Each row is where one point has got to under a steady rotation. How many ticks took it there?
The counts run from 0 to 372.
[153 104  95 100 109 167 149 111 165 102 130 113 176 127  81 148 173 159
 107 140  87 106 129 170 112 122 108 119 147 120 110 125  91 165 133 138
 186  92 139  92 111 117  84 152 135  80 100 160 120 138 123 113 116  92
 109 150  85 124 107 128 127  87 119 124  90 137 112 136 128  78 125 118
 134 109 102 157 161 118 118 179 129  98 129 132 179 175 163 113 112] => 203
[135  45 140 124 159 146 112 149 117 125 132 114 113 114 116 137 105 123
 117 117  93 120  73  80 126 133 123 146 116 131 147 143 127 139 111 160
 168 165 152 142 163  93  97 160 112 169 123 148 118 158 134 130 105 145
 138  71 115 116 167  87 113 154 109 130 134 117 175 158 139  84 141 138
  93 138 103  85 128 168  98 115 120 201 152  82 105 136 164  90 140] => 81
[ 90  88 188 123 124 122 126 171 107 148 109 124  86 116 119 171  75 136
 142 129 166 137 127  73 142 127  88 136 105 127 107 113 122 122 112 159
 151 180 144 133 150 136 132 159  96 158 106 153 149 153  94 157 133 123
 151 112 133 126 117  71  95 132 124  99 131  76 167 147  82 111 198 122
 119 137 115  82  92 138 111 123 101 146 132 135 125 152 114  81 149] => 60
[134 127 131 123  89 147 152 136 120 118 140 144 139 138  62 106 127 155
 137 145 115 136 165 102 101 173 101 108 114 161  76 130  73 164 142 127
 135 131 177 123 100 147 142 135 150 169 125 157 128 135 114 155  93 154
 138 174 117 119 101 133  81 114 138 114 112 118 150  99 129  96 121 114
 202 101 114 128 152 118 123  98 103  95 136 115 205 148 159 129 129] => 2
[166 117  62  90 115 142 132 138 140  92 134  97 165 141  97 172 150 106
  49 165 103  82 107 141  95 135 146 128 116 132 144 103  65 134 120 139
 147 125 203 131 130  92  82 109 115 106 133 138  76 125 132 129 112 147
 117 114  60 122 166 133 147 112  93 139 121 151  89 137 137  89  99 123
 114 126 127 101 142 131 108 119 164 136 153  96 155 140 136 153 127] => 191
[102  98 164 124  86 158 163 101 132 144 113 133 141 135 100 114 139 146
 145 113  98 130 153 109 107 169  82 105 124 131  60 103 113 185 150 148
 154 139 118 129 135 155 124 154 147 133  71 148 161 151 108 126  79 148
 139 158 167 146  79  80  98  99 148  96 127 112 176 107 129 111 146  79
 131 133 120 152 128 138 139 134  60 124 154 117 190 130 151 108 134] => 286
[ 63  99 180 126 104 153 150 106 134 132  98 163 156 121 105 164  85 163
 154 132 118 142 172  94 124 121 105 131 111 145  75  83  85 141 104 144
 149 166 132 138 111 145 123 144 124  97 131 154 156 144 158 165 117 151
 130 131 144 136  71  93  92  98 169  77 131 124 141 149  77 129 160 141
 170 106 125 110 126  95 146 126 112 115 116 133 184 147 128  96 158] => 14
[134  81 156 115 111 163 168 139 120 118  98 116 133 101  31 122 163 176
 145 126 117 128 164  96 122 148  94 145 123 159 104 146 132 158 125 144
 138 140 139 129 115 137 145 144 143 188 117 121 111 145 113 143  71 140
 169 160 141 150 106 105  54 145 133 124 104 137 159 137  98 116 126  93
 152 124 112 154 189 152 150 103 123 103 123 122 166 147 173  98 123] => 313
[121  95 197 105 134  89 130 161  99 156  72  89 112 124 120 136 131 176
 129 125 160 130 157  83 111 102 115 138 129 101 155 123 149 119 101 164
 111 196 106 150 149 147 162  93  86 130  96 100 171 154 130 135 121 126
 157 133 123 146 114  75  83 102 164  81 174 110 167 167  89 144 132  95
 132 128 131 108 141 117 150 123 148 142  94 128 145 159 111  99 136] => 343
[115  79 156 159  92 179 197 100 142 166 112 117 161 104  85 133 162 152
 148 116 111  95 135 107  90 153  84 132 133 139 101 112 106 176 135 137
 151 122 138 116 144 149 117 176 157 140  89 146 144 146  70 105  97 119
 114 140 123 140 101 112 126  99 119 141  96 120 164  94 143 108 134  89
  97 155 112 135 143 135 105 141  56 118 160 107 176 135 162 118 168] => 267
[ 98 109 145 133 121 142 112 118 115 155 104 133 137 164 142 154  90  88
 118 147  97 112 121  95  93 156 114 133 106 128  92  72  89 151 107 149
 118 170 169 172 155 144 131 127 139 132 139 125 156 144 148 139 107 189
 151 117 164 155 122  96 117  87 131  86 143 136 168 137 129 150 119 115
 116 144 131  88  99 125 110 111  88 174 166 104 163  85 145 129 175] => 281
[109  72 173 116 119 121 125 158 107 130  90 103 109 105  79 156 107 131
 131 154 124 128 137  89 130 109 136 158  98 154 147 124 121 105  72 153
 126 185 154 147 134 128 133 121 110 146 137 103 107 117 146 153 113 147
 168 101 113 145 136 109  66 151 138  90 131 142 165 183  54 154 172 113
 123 141 108  87 140 156 140  94 173 141 123 119 108 140 113  96 133] => 335
[146  93 167 106 108 146 132 134 129 129 124 139 144 158  88 100 162 173
 144 122  74 137 149 106  80 158 108 121 150 129  93 118 128 180 127 140
 132 143 137 140 131 148 148 114 151 153  83 128 155 163 141 143  72 149
 151 147 171 161  87  93  96 104 155 115 138 124 164 130 147 102  99  95
 154 125 142 162 157 136 127 125  79 138 139 113 196 123 183 120 118] => 303
[130 111 164  86 153  75  82 137  74  83 113 143  79 125 126 161 123 120
  59 152 113 155  99  76 121 142 125 108  98  94 106 151 148 107 118 195
 156 169  98 144 139 127 125 129 113 137 100 165 136 144 131 153 123 136
 165 137 114 122 147  88  90 115 121  99 133 130 151 161  94 111 174 104
 153 113 102  96 140 154 124 116 168 148 133 122 106 137 115 112 123] => 106
[116  99 156 118 111 179 149 166 135 139 140 127 156 113  81 122 122 189
 142 144 100 135 150  92  92 157 133 143 146 164  88 116  86 157 131 123
 166 148 161 131  98 147 126 121 144 179 137 141 117 148 139 162 127 145
 117 135 107 146 105 133  93 144 155 149 113 124 159 121 117  73 117 155
 196  99 104 107 167 131  99  99  87 120 146 102 191 140 173  98 153] => 19
[ 89  94 119 121 122 145 156  91 142 135 121 120 167  95 114 208 121 132
  96 164 114  94 111 119 117 109 158 156 135 129 106 110  64 126 101 158
 167 145 120 132 145 143  85 144 131  83 146 122  91 141 132 126 173 120
 103 106  76 151 151 138 135 119 101 120 112 136 112 150  75 123 141 126
 120 118  90  73 142 113 106 159 131 145 128 117 161 124 142 144 183] => 226
[168 156 152 123  69 152 184 145  95 171 124 130 126 152  96 131 144 128
 155 155 116  98 177 110  85 174  83 123 115 145  97  96  86 179 137 121
 125 116 165 145 163 169 149 126 156 113 127 153 181 138  92 102 141 144
 111 179 138 146  87 120 135  73 134 133 114 111 155 105 129 142 112  62
 132 152 129 130 125 114  95 145  71 133 147 129 174 115 126 121 149] => 258
[118  82 162 102 121 128 141 144 115 132  84 102  95 138 129 136 128 122
 148 100 128 128 124 108 186  96  88 133  90  89 169 131 133 129  87 171
 144 155 122 116 146 104  92 150  92 100  99 120 171 148 124  91 110 116
 143 102 145 102 119  76  93 111 128  84 130  88 148 173  86 135 180 114
  94 134 113 123 109 122 158 145 166 135 113 144 114 191 115  53 122] => 370
[ 69  54 161 141 148 149 117  86 128 134  82 139 147 111 107 154 106 141
 109 129 104 122 117  90  99 113 146 141 128 129 113 106 126 152 108 156
 155 194 122 149 126 135 105 145 122 141 105 103 116 159 167 175  83 166
 164  93 143 165 132  92  86 134 140  86 151 140 169 181 100 122 142 133
 123 130 111  75 150 145 141 112 115 171 131 105 169 108 169 113 171] => 308
[ 79 106 151 134  82 149 175 112 103 137 114 148 116 114 107 156 108 110
 139 148 135 121 133  99 120 152  74 110 108 158  66  96  96 144 131 154
 139 144 128 119 144 153 112 179 148 125  90 158 169 140  75 137 118 132
 146 155 147 139 105  97 113  92 122  91 104 100 152 105  99 140 178  98
 109 136 111 111  97 127 126 134  64  97 158 123 175 133 111 119 180] => 269
[188 125 155 108 101 150 140 222 100 146 127  75  89 141 106  95 151 182
 143 137 116 123 150  96 103 163 124 165 127 137 131 125 139 157 131 129
 134 156 177 137 127 149 172  79 130 180 124 122 126 130 133 118 125 156
 135 153 116 162 112 123  89 148 160 140 149 125 189 137 110 122 122  98
 164 136 109 136 144 166 119  87 138 128 132 150 139 143 154  92  91] => 339
[ 76  98 134 126 126 109 116  94 124 145  84 145 174 129  89 162 108 146
 113 164 111 116 171  84  91 137 126 106  95 135 119  90  66 129  98 157
 112 182 139 168 141 133 122 107 106 134 168 113 136 157 145 170 110 166
 167 131 123 133 135 103  96  80 135  89 133 122 127 151 104 140 118 122
 168 109 143  73 163  83 153 114 130 145 114  88 178 128 144 167 169] => 6
[142  84 143 123 103 193 134 145 131 127 123 123 137 121  80 126 127 144
 138 127  85 133 134 111 109 160 135 168 134 164  97 124 112 165 127 133
 167 162 165 121 120 134 126 134 151 173 134 114 115 127 159 139  89 175
 140 110 151 166 114 122  93 160 142 115 115 155 182 141 117 116 131 113
 143 141  99 142 162 170 114  85 114 127 161 113 147 108 172  69 127] => 311
[173 163 191  83 138 102 109 143  97 100 106 138 106 153 123 137 157 140
 110 124 108 163 132  99 120 164 106 121 125 106 132 155 153 156 114 173
 147 133 103 141 132 132 140 106 135  99  80 166 174 127 156 108 103 138
 149 179 145 132 108  84 104  66 138 103 129 124 168 154 121 123 141  65
 161 115 115 156 152 146 133 149 172 122 103 138  99 157 116  85  88] => 113
[140 127 119 135  90 193 201 138 130 175 141 124 144 125 113 155 122 128
 146 159  88  98 140 121  94 151 136 166 137 155  98 127  78 169 117 105
 170 126 158 117 151 151 104 161 161 124 142 149 126 123 126 103 169 135
  79 120 101 169 114 152 159 122 108 152  94 125 166 109 111 119 132 110
 123 136  85 117 124 148  80 134  81 128 164 112 153  98 144  96 166] => 247
[175 111 169 102 111 147 128 194 117 141 124 112 122 134  82  98 150 180
 144 145 101 130 167 106  86 154 128 147 136 129 115 109 129 186 123 134
 124 167 144 142 127 159 162  85 134 158 113 127 149 141 157 137  97 156
 135 155 151 173  94 110  91 118 157 127 159 141 187 144 130 115  99  94
 176 120 129 154 163 143 129  93 112 133 118 128 169 133 172 105 103] => 321
[117 134 172 101 145 109 113 125  79 103  81 134  92 116 139 162 122 134
  68 137 146 161  92  80 125 133 124 133 114 107 102 160 154 113 128 197
 161 165 104 128 117 147 121 142 144 108  81 152 125 115 160 142 136 134
 156 135 122 135 134 119 101 111 136  89 120 126 142 154  71 116 187 129
 160 106  65 107 123 168 131 122 171 115 108 127  94 141  80  98 127] => 124
[118 115  91  94 126 120  92  92 131 100 118 108 178 149 138 188 128 122
  62 144 114  98 115 124 103 111 126 101 120  76 115  77  72 132 102 163
 138 146 140 134 128 108 100 112 103  61 106 135 118 148 148 142 124 113
 128 124 109 109 131 103 143  64 114  92 142 142  95 177 120  99 109 125
 135 106 127  91 123  76 134 156 148 134 107 131 169 144 119 159 136] => 198
[131 120 132 142  97 186 186 140 127 172 134 110 151 132 146 170 106 133
 119 147 100  95 113 115  82 137 146 173 146 136  95  97  58 163 112 122
 176 145 148 140 156 165 111 141 151 115 134 120 128 121 136 105 167 139
  88 118  84 168 125 143 159 124 118 128 122 127 144 121 124 109 138 125
 123 131  80  83 103 131  65 135  76 147 163 113 164  82 137  95 185] => 246
[ 91  70 199 121 147 130 124 113 114 137  77 114 146 117 111 154 128 173
 129 126 120 129 154  94 106 103 141 142 118 120 141 110 132 131  82 168
 121 188 103 165 134 154 149 103 101 124 115  95 142 158 149 138  97 138
 174 108 133 164 106  77  70 101 158  85 161 131 175 183  81 144 132 110
 130 122 126 113 165 118 173 134 148 144  99 134 161 140 137 118 136] => 325
[103 128 120  83  97 138 132  98 141  82 141 143 150 128 101 174 130 123
  93 150 123 129 140 145 136 117  98 103 128 117  67 104  98 139 138 157
 188 116 130  83 106 126  95 162 128  74  84 175 130 133 121 158 134 112
 117 148  90 132  99 105 129  81 140  92  96 131  93 132  97 103 171 129
 148  98  90 131 124 103 128 161 132  70 124 160 176 156 113 119 133] => 205
[ 79  87 151 135 110 110 143 100 103 139 107 130 147 143 107 150 134 100
 118 149 148  99 149  80  85 143  80 104  97 120 101  94 108 135 110 170
  97 154 120 171 156 140 132 127 107 126 115 120 159 169  88 140  81 150
 170 146 150 134 119  82 100  64 121  79 137  94 154 124 114 160 128  84
 116 148 144  92 128  99 159 129  87 162 125 107 168 129 128 160 161] => 279
[133 123 154 118  96 176 160 174 137 144 148 132 139 118  66 116 118 182
 158 151 103 141 161 105 106 175 111 136 128 163  82 122  94 173 120 123
 156 130 179 113 108 151 149 125 137 185 135 159 131 135 124 149 116 148
 131 147 110 141  99 121  80 142 161 135  97 127 140 119 102  88 139 123
 197 109 100 137 164 131 107 104 108  92 158 132 180 140 160  99 126] => 20
[165 127 137 123  80 159 166 158 110 149 119 122 114 152  75 104 147  98
 145 149 110 109 174 102 107 197  89 119  99 171  88 110  91 176 141 135
 123 112 172 133 145 149 129 141 153 167 126 143 152 134  92 113  87 162
 146 165 151 138 104 120 114  88 122 116 101 111 170 101 149 140 118  63
 131 143 123 142 131 139  97 112  80 127 161 107 173 127 141 131 141] => 276
[131 106 114 139 103 156 154 129 114 149 139 100 141 147 108 132 119 120
 113 141 108  94 121  85  65 175 120 131 104 152  94 105  88 159 143 139
 146 146 180 129 151 150 123 134 168 197 118 128 126 144  91 132  98 175
 129 143 116 138 136 124 133 142 134 138 135 119 175  98 149 117  99 101
 125 160 136  98 114 140  93 106  55 160 177  81 196 102 171 137 166] => 274
[174 102 146  94 131 151 138 209 101 157 125  75 109 123 109 114 145 186
 126 130 122 120 125  83  79 143 152 167 132 137 137 121 128 134 130 146
 139 178 172 148 136 141 171  82 119 190 101 108 115 130 128 147 122 152
 137 128 103 163 127 120  97 161 135 128 157 131 177 142 120 107 106 124
 151 127 121 108 152 158  99  83 126 153 134 114 140 131 146  96 114] => 338
[122 150 105 106 113 106 131 127 103  98  88  76  99 140 135 167 118 103
  38 151 168 117 106 109 108 130 105  94  86  98 114  97  92  95 129 171
 129 161 154 119 116  87 112 123 118  95  82 149 122 114 118 138 118 126
 134 138  83 107 138 109 131  84 116  92 144 108  89 128 129 131 146 128
 122 119 116  90  84 119 109 114 165 114 111 141 135 156  63 140 130] => 170
[190 137 161 108 136 153 142 135 122 123 116 117 119 121 126 118 161 148
 108 103  72 148 119 131 104 152 144 165 146 127 142 179 149 159 113 154
 181 124 139 110 118 124 124 151 159 126  93 151 125 110 181  84 108 132
 111 137 124 153 116 132 128 119 136 143  98 153 167 146 135  82 130  98
 137 128  67 157 172 203 126 125 176 124 137 110  88 134 144  44 103] => 120
[172 152 112 110 119 143 112 167 101 133  93  63 114 165 175 142 135 110
  56 132 131 119 108 106  72 124 139 148 118  95 163 114  91 110  99 145
 139 163 196 141 129 116 106  91 146  88 117 111 113  96 180  97 131 144
  99 111  97 134 149 129 156  86 140 117 158 149 118 148 153 133 106 124
 119 136 112  96  94 157 110 100 167 146 113 120 105 108  80 110 117] => 154
[ 73  95 151 150 118 145 177  85 128 159 103 123 189  99 134 179 104 140
 111 168 121  91 126  92  87  85 139 151 129 114 117 110  81 137 101 154
 153 159 108 150 165 155 103 149 114  94 132 126 143 143 117 123 160 128
 106 115 103 139 132 115 149  92 104 105 125 125 142 143  94 139 134 115
 105 116  94  66 113 106 113 174  99 152 120 107 178  93 123 138 196] => 244
[ 82  88 157 145 111 133 158  88 106 179  92 114 177 133 134 173  94 112
 117 154 135 109 128  81  85 121 125 129 111 122 110  77  88 140  98 148
 123 173 118 154 171 157 122 142 133 100 125 108 171 161 118 128 131 141
 113 115 136 144 129  99 153  74 122 105 143 115 147 142 119 161 129  99
 103 138 129  64 100 107 113 149  67 175 138  98 167 102 131 145 200] => 262
[197 185 163  82 122 132 134 168  84 106 108 105  93 136 117 103 181 170
  86 141 122 148 138 102  79 158 117 130 126 120 133 166 144 130 140 166
 139 131 148 124 129 136 149 103 146 120  81 165 139  99 145 101 116 121
 118 184 103 141 119 118 114  91 132 133 117 129 144 115 130 101 130  83
 175 119  92 146 150 176 120 124 168  96 117 129 122 136 104  93  81] => 130
